In the data rows, 500 means zero.
Here is a table of points, one per row:
[331 511 428 516 409 206 468 587 490 498 459 528 621 562 374 571 584 310 557 425 433 397 760 350 468 474 529 451 378
 557 582 541 612 400]
[740 429 381 680 596 410 392 413 389 347 499 340 450 446 437 556 809 652 473 551 520 530 469 665 592 572 592 345 465
 639 509 669 657 458]
[422 475 505 521 663 552 781 306 513 399 561 622 599 687 488 616 529 429 404 530 479 654 665 530 498 654 470 307 495
 582 441 426 427 516]
[520 265 517 252 599 528 228 517 264 455 717 401 624 656 356 456 605 634 581 489 470 610 333 483 426 511 456 279 504
 452 365 535 407 538]
[521 427 512 545 524 570 121 467 541 518 348 827 280 292 424 525 655 457 411 743 284 645 454 594 607 607 367 411 457
 479 618 721 417 354]
[447 468 545 490 446 449 423 301 760 337 498 458 427 701 264 491 533 386 640 450 596 434 482 597 594 526 440 721 275
 301 538 454 455 460]
[511 371 332 598 351 574 414 630 496 458 596 363 549 560 558 425 545 486 393 480 337 375 662 382 594 688 668 360 453
 546 504 574 638 593]
[540 398 295 723 451 256 479 357 499 434 357 516 431 642 478 517 583 667 647 645 589 489 516 517 543 364 555 623 576
 657 492 535 523 555]
[383 453 434 668 728 426 598 512 506 483 468 469 350 658 489 631 533 277 417 502 752 494 521 440 487 343 552 464 500
 552 401 443 324 649]
[411 405 241 403 454 567 494 449 268 829 364 301 396 601 308 566 535 487 155 593 461 700 305 625 363 394 763 589 427
 292 578 502 579 427]
[544 470 593 452 565 511 570 598 367 375 599 327 545 538 419 518 494 538 471 590 488 662 492 759 526 563 604 508 764
 682 613 576 535 432]
[558 556 407 439 577 477 527 712 502 482 596 369 296 400 497 412 454 555 415 524 551 737 466 330 742 585 532 420 389
 482 559 435 297 643]
[492 360 485 507 683 672 457 464 400 344 444 390 404 623 475 406 509 640 662 513 269 512 794 559 293 578 650 608 425
 394 535 592 610 716]
[453 422 838 590 585 265 481 554 321 465 588 570 394 455 748 306 481 435 561 515 469 227 378 551 487 375 619 680 458
 410 651 647 371 392]
[395 459 434 392 488 492 601 659 469 346 554 641 342 494 270 430 600 619 732 673 485 424 415 500 351 573 570 414 290
 657 449 501 534 553]
[516 677 635 434 395 394 537 404 674 383 668 257 361 565 303 488 493 420 396 617 456 469 575 427 330 552 400 498 577
 427 425 491 612 465]
[612 501 798 576 371 534 491 498 488 347 409 444 621 478 520 433 424 666 483 482 289 609 496 542 437 558 511 543 468
 649 525 496 337 542]
[690 336 561 532 351 331 309 609 422 533 285 641 447 767 623 499 507 492 685 515 507 757 467 638 242 438 301 379 386
 468 584 419 704 563]
[590 605 411 523 679 573 479 642 363 599 487 449 527 481 387 760 460 606 395 736 294 408 616 566 312 565 342 579 277
 514 205 526 285 442]
[372 672 464 634 305 602 565 497 352 639 609 582 305 529 513 445 626 520 411 601 389 407 319 550 629 581 476 505 369
 612 767 565 431 527]
[526 457 649 546 422 575 344 559 238 433 350 394 520 395 472 620 469 597 414 291 638 451 389 410 717 423 524 476 334
 568 464 399 535 435]
[518 662 382 604 518 348 363 454 557 439 379 428 663 415 220 372 616 520 512 623 535 526 464 668 579 275 487 533 333
 446 349 516 380 476]
[743 513 511 384 505 316 536 524 376 499 585 438 622 651 641 523 542 338 633 642 541 450 370 325 465 670 572 660 651
 519 623 517 515 559]
[607 313 438 189 310 599 602 526 554 597 332 592 578 514 660 555 405 415 519 609 480 364 605 754 481 368 474 308 283
 473 487 378 434 338]
[601 568 413 305 772 466 338 435 298 563 433 695 598 429 508 666 583 670 616 635 335 520 674 447 594 566 487 566 458
 433 558 275 613 228]
[553 276 349 574 754 547 451 511 495 587 452 395 456 383 474 471 757 323 613 433 341 726 521 530 501 428 741 686 700
 626 576 388 310 328]
[325 426 607 489 321 538 415 579 573 578 501 494 483 566 388 738 623 716 640 657 466 538 666 277 405 379 682 314 814
 464 498 559 452 490]
[658 320 325 540 450 492 487 441 484 411 431 561 447 634 526 684 334 653 383 471 575 532 462 331 376 547 451 528 350
 360 768 705 214 390]
[437 194 545 261 416 574 539 504 440 314 334 845 604 399 303 779 635 420 382 394 549 642 459 611 589 689 517 606 505
 470 512 641 640 522]
[352 624 570 467 612 226 608 670 307 523 143 557 518 636 260 689 348 738 491 444 163 663 439 582 625 536 474 573 593
 342 412 671 477 556]
[643 333 566 672 551 429 516 641 675 443 384 533 727 577 500 636 517 608 415 624 138 521 268 502 523 468 653 357 534
 434 649 318 475 506]
[388 400 372 181 597 277 442 222 600 509 556 714 457 494 399 250 539 648 426 703 496 520 465 417 592 610 324 544 651
 384 228 526 511 570]
[526 577 428 458 321 601 484 507 302 321 359 387 431 448 424 420 314 427 578 664 594 447 571 616 497 251 518 520 686
 674 765 424 399 499]
[438 445 555 654 519 509 425 375 333 621 324 510 338 543 103 398 459 465 535 404 516 319 485 345 228 573 399 569 579
 616 618 331 542 571]
[474 369 452 587 482 283 551 397 455 607 413 410 455 358 181 640 349 451 738 680 570 480 548 557 575 673 414 496 476
 502 528 380 549 604]
[670 403 378 510 443 587 334 601 532 233 448 384 475 423 385 564 397 428 695 444 449 657 453 333 427 450 680 617 422
 523 519 350 375 620]
[292 470 538 411 593 553 360 483 767 633 536 412 508 342 416 443 439 677 457 545 490 440 480 457 331 543 598 407 286
 601 745 552 563 354]
[910 707 531 410 628 399 480 507 596 806 481 755 332 724 112 395 366 615 571 380 622 419 497 545 605 394 853 362 453
 334 484 618 364 349]
[472 659 218 499 554 417 477 473 302 566 342 731 555 372 543 296 421 474 670 399 354 754 464 460 436 546 508 503 480
 398 417 386 476 551]
[545 493 567 431 490 355 240 526 556 572 452 220 459 549 396 680 297 435 581 356 308 514 563 490 589 570 405 500 601
 711 574 617 295 603]
[591 461 502 436 656 392 459 666 561 352 0 493 517 563 420 327 615 213 307 649 454 325 419 421 333 437 363 301 466
 550 545 670 565 466]
[484 407 583 642 505 385 455 521 441 462 559 434 494 347 495 610 346 406 503 373 577 538 555 473 347 607 457 401 358
 376 554 589 573 441]
[468 442 229 533 531 429 560 573 474 293 610 574 594 632 263 587 633 502 622 542 533 653 597 553 567 499 684 442 401
 541 585 794 200 623]
[625 617 484 455 440 466 426 568 478 486 623 634 418 348 395 625 710 459 467 507 503 371 553 472 346 512 342 720 551
 387 613 518 502 599]
[463 464 174 576 639 496 510 521 482 410 666 572 570 486 363 444 459 536 519 334 372 482 506 572 431 395 482 393 644
 436 577 268 444 413]
[593 357 306 634 499 375 633 717 599 605 616 448 391 330 490 553 499 583 583 505 464 537 417 633 395 477 438 627 584
 783 319 626 624 571]
[635 475 503 580 558 546 447 617 405 498 546 518 413 527 601 431 259 282 526 718 377 404 645 351 672 513 551 691 351
 362 455 602 645 472]
[567 427 365 404 461 460 707 491 445 476 398 501 294 335 619 483 588 548 575 370 426 181 474 541 496 484 526 413 508
 273 507 391 488 609]
[632 769 472 483 751 537 489 431 498 377 198 613 391 481 545 580 589 547 453 577 574 596 314 349 346 223 494 461 446
 275 573 529 613 681]
[441 654 484 551 471 545 461 532 423 614 381 349 688 394 527 551 566 491 685 442 737 368 487 609 397 637 583 501 503
 436 369 643 612 327]
[436 566 483 430 746 571 527 655 520 620 577 424 462 482 389 500 487 415 673 457 531 321 392 485 629 670 308 373 585
 479 843 546 568 634]
[635 623 582 528 503 476 387 428 593 373 504 503 185 496 428 633 330 251 548 456 515 564 479 424 452 533 630 409 474
 542 430 564 656 464]
[623 486 519 711 381 643 301 574 405 466 401 641 659 237 363 534 415 447 481 507 607 244 501 425 545 701 526 452 514
 474 411 555 286 492]
[520 506 325 586 407 595 675 677 449 527 553 581 480 726 288 582 690 514 382 366 596 486 490 432 507 499 353 657 606
 420 343 544 534 352]
[408 561 366 344 682 431 260 607 613 617 416 707 672 724 413 570 405 386 407 805 488 499 442 625 332 650 839 509 433
 381 542 336 569 652]
[575 636 457 383 570 690 494 466 562 662 403 355 589 497 565 529 541 580 594 355 486 661 570 493 472 600 506 511 492
 748 636 702 481 729]
[537 380 463 500 687 447 374 299 440 483 542 506 568 403 314 573 357 474 271 569 435 329 660 265 592 290 495 391 447
 563 572 663 666 671]
[461 341 563 570 582 584 538 736 486 495 320 488 598 468 349 270 470 471 540 742 702 694 601 513 557 345 317 604 615
 392 568 537 612 493]
[501 509 405 436 563 669 662 485 496 343 442 599 577 484 286 484 375 539 564 522 348 406 356 553 390 404 538 765 542
 638 665 638 558 370]
[508 537 634 577 409 494 566 572 428 524 536 561 567 571 471 475 490 276 498 528 380 450 363 293 514 486 583 488 335
 747 585 499 588 384]
[669 408 700 496 516 523 588 645 554 578 444 559 618 534 305 466 781 609 553 471 545 361 563 264 544 470 488 595 226
 600 450 396 474 659]
[522 397 272 588 486 824 693 253 511 633 272 458 632 591 503 527 368 567 803 672 373 555 165 308 658 477 422 305 495
 373 427 761 515 365]
[371 315 586 590 638 648 437 376 532 572 484 527 349 410 406 725 615 275 616 501 321 498 330 483 496 380 546 511 440
 548 387 532 446 583]
[468 386 556 643 599 646 416 539 619 587 386 567 307 581 629 497 348 721 459 399 688 395 633 528 576 679 587 479 484
 769 438 460 504 430]
[513 595 584 670 470 496 671 386 518 544 481 670 581 447 456 512 555 388 575 482 474 587 673 625 438 357 567 531 457
 279 543 451 392 748]
Along one direction, these points spread out more than along any other. Take the direction at right angles to it along which they spread out most. Then take the direction at right angles to both along which they spread out most. Go by this last direction. For each point below, how far along it does it lie, from 0 to 99? 50 is the average, and the first point above lies past it. One standard deviation of the points above along it is 16.
[690 336 561 532 351 331 309 609 422 533 285 641 447 767 623 499 507 492 685 515 507 757 467 638 242 438 301 379 386
 468 584 419 704 563] 32
[743 513 511 384 505 316 536 524 376 499 585 438 622 651 641 523 542 338 633 642 541 450 370 325 465 670 572 660 651
 519 623 517 515 559] 54
[292 470 538 411 593 553 360 483 767 633 536 412 508 342 416 443 439 677 457 545 490 440 480 457 331 543 598 407 286
 601 745 552 563 354] 35
[422 475 505 521 663 552 781 306 513 399 561 622 599 687 488 616 529 429 404 530 479 654 665 530 498 654 470 307 495
 582 441 426 427 516] 62
[522 397 272 588 486 824 693 253 511 633 272 458 632 591 503 527 368 567 803 672 373 555 165 308 658 477 422 305 495
 373 427 761 515 365] 14
[511 371 332 598 351 574 414 630 496 458 596 363 549 560 558 425 545 486 393 480 337 375 662 382 594 688 668 360 453
 546 504 574 638 593] 41
[591 461 502 436 656 392 459 666 561 352 0 493 517 563 420 327 615 213 307 649 454 325 419 421 333 437 363 301 466
 550 545 670 565 466] 31
[601 568 413 305 772 466 338 435 298 563 433 695 598 429 508 666 583 670 616 635 335 520 674 447 594 566 487 566 458
 433 558 275 613 228] 34
[625 617 484 455 440 466 426 568 478 486 623 634 418 348 395 625 710 459 467 507 503 371 553 472 346 512 342 720 551
 387 613 518 502 599] 69
[513 595 584 670 470 496 671 386 518 544 481 670 581 447 456 512 555 388 575 482 474 587 673 625 438 357 567 531 457
 279 543 451 392 748] 70
[492 360 485 507 683 672 457 464 400 344 444 390 404 623 475 406 509 640 662 513 269 512 794 559 293 578 650 608 425
 394 535 592 610 716] 55
